Rotation paths and how fast each direction turns (degrees a step)
Each turn is a multiple of 5 degrees from 10 to 175, or 0.
Each row of a path follows its step; steps can be skipped.
path 1
step 0: [-18 -29  17  -5   5  15  -3  12   3  -5 -40  40  -2 -25  42  -6  35  36
 -24  23  27 -32  40 -25  -7  15 -15  -9   3  -4   8 -23  -5   0  -6 -37
 -25   3 -44  13  -8 -11   4  12 -25  14 -68  23  14 -24  -7 -25]
step 1: [  1 -17  38 -38  11  28  16  11 -40 -14 -15  -9   5  23  15 -17 -20  22
 -25  -8   6 -42  49 -16   9   1 -22 -52 -20 -10  -8 -11  24 -26 -43  -8
 -10  29   6  18 -39  33  10  20 -16  -3   0 -38   4  30 -16 -30]
step 2: [ 20   7 -10 -15  19  38 -28  -2 -19  10  19 -29 -12  -8 -22   8   4 -24
 -30 -75 -17  -5  21 -14  12  -4 -23 -21  20   8  20 -20  46  -1  30  18
   7   8  52   9 -30   8 -15   6  11  16 -10  -4  32  18 -50 -29]
step 4: [ 17  23  -9   5   7 -38 -19 -60   0  -4  -2  17  16  20 -16 -21  -7   9
  48  27  35   9 -43 -48  10  -4 -15   9  -5 -38   9  23  22 -30  -5  -8
   2 -41  11 -11   3  -8  22   4 -11   0   1  44 -36  32 -38  -8]
step 5: [ -3   5  -9  16  -5 -44   8 -25  10 -20   0   2  31  11  49  -6  13  17
   2  14  29 -23  -5  15   6  32 -26   6 -11 -26  29 -30 -24  17  56 -23
 -23 -30  16  14   1 -48  -5   5  -2  20  34  -1 -31  54  13 -33]
step 6: [ 42 -27  37  32 -35   6  34 -12 -21   3  -3  -8  14  -5  21 -24  -6  -6
  16 -23  -6 -12   7  37 -16  13 -38 -35 -32 -11 -30  10 -15  40  41 -17
  46  26   3 -18  15 -13  18   1  -7   0  22  -6 -17  33  47  -9]
step 7: [ 11   3  15  -1  22  29  27  26  28  17  -6 -15 -21 -58   6 -56 -11  19
  17 -46 -39  -1   9  12  -8  20  24   7  28 -10 -29  20  31  24  34 -37
  23   1  12   0  48  -3  38  -5  -7  23  -3   4 -13 -10  -7  20]
step 9: [-47  19  20 -28  13   7  10  -7  -4   8   3  37  10  54  13 -19 -35 -21
 -40  47 -19  -2  18  -4 -32  25 -20  -2 -32   4 -14   9  15 -24  -5  35
 -24   1  34 -15  27  35  38   0 -13  -1 -30  12  16  -2 -20 -28]
step 11: [ 35 -28 -16  18  16  53  -9 -21  -3  19  38  -2   8 -20  25  39  -7  -4
  -5  -5 -27 -12 -38  -7  22 -33 -46  10  13  28 -29   5 -46 -21  12  35
  28  -3   2   7 -17  -2  -5  22   7  -8 -16  63 -18 -14  14   3]
step 12: [ 19  -3   3  -7   9   4  28  -2  15 -50  31  20 -37 -43  12  -2 -12  13
  43  21 -20  -5 -18 -49  15 -37   5  -6  19  15 -24   9 -24 -11 -16  18
 -32 -22  -2  20  -4   2  28   1   8 -17  54  30 -45  12 -31  19]
Speeds:
[  9  -8   2   0  -1 -11  -8   1  -5 -16  10   2  -5   4  -8   1  -1   0
 -13   2  -3  -2   9   0  -8  -6  -7   4   1 -10   4 -17  -3   5   2  13
  -8   7  10  -4  11  -1   9  -2  -1   0  12  -7  -1  -3  -2   1]	100
[ -9  -1   7 -16 -10   7  -2  -1   9  -3   1   2 -12  -6  -1  -6   9  -8
  -1   5   8  -9  -5  12   5  -5  -1  -9  17  -8 -15  -4   0   2  -3   3
   6   9   1   1   0 -11  -3  -2  -1   0  -3  -4  -4  10  -4   1]	60
[ -3  -6  -4   4   0   2 -18 -12  -3  -6   7   4  -5 -10  -4   3   2   9
   5  -5   7  -5   5 -14  -4   2   7 -15   3   0   6  -7   1  -6   4  -3
   2  -1 -12   3 -10   8  -1   5  -1 -14  -3 -12  11   8   0  -3]	25
[-10   4  -7 -11  -6 -11  -6  -7   4   0 -10   9   2   4   1  -7   4   6
  -2  11   9  16   8  -4  -5   2  -7   1  -4   0   2   6   5  -8   1   6
 -12   3  -8   8   1  -6   3 -12 -15   0  -3   3  -6   1   8  -8]	80
[ -6  -8   6  -6   6  -9  -2   6  -9  -1  -3  -6   0  -3  -6  -4  -4 -11
   9  -2   5   8  -2  -5  -3   7   3  -8  -4  -2 -18   3  13 -15   4  -2
  -2  -8   7   8   5   1   9   9   1  -4  14   0  -3  -5 -10   7]	135
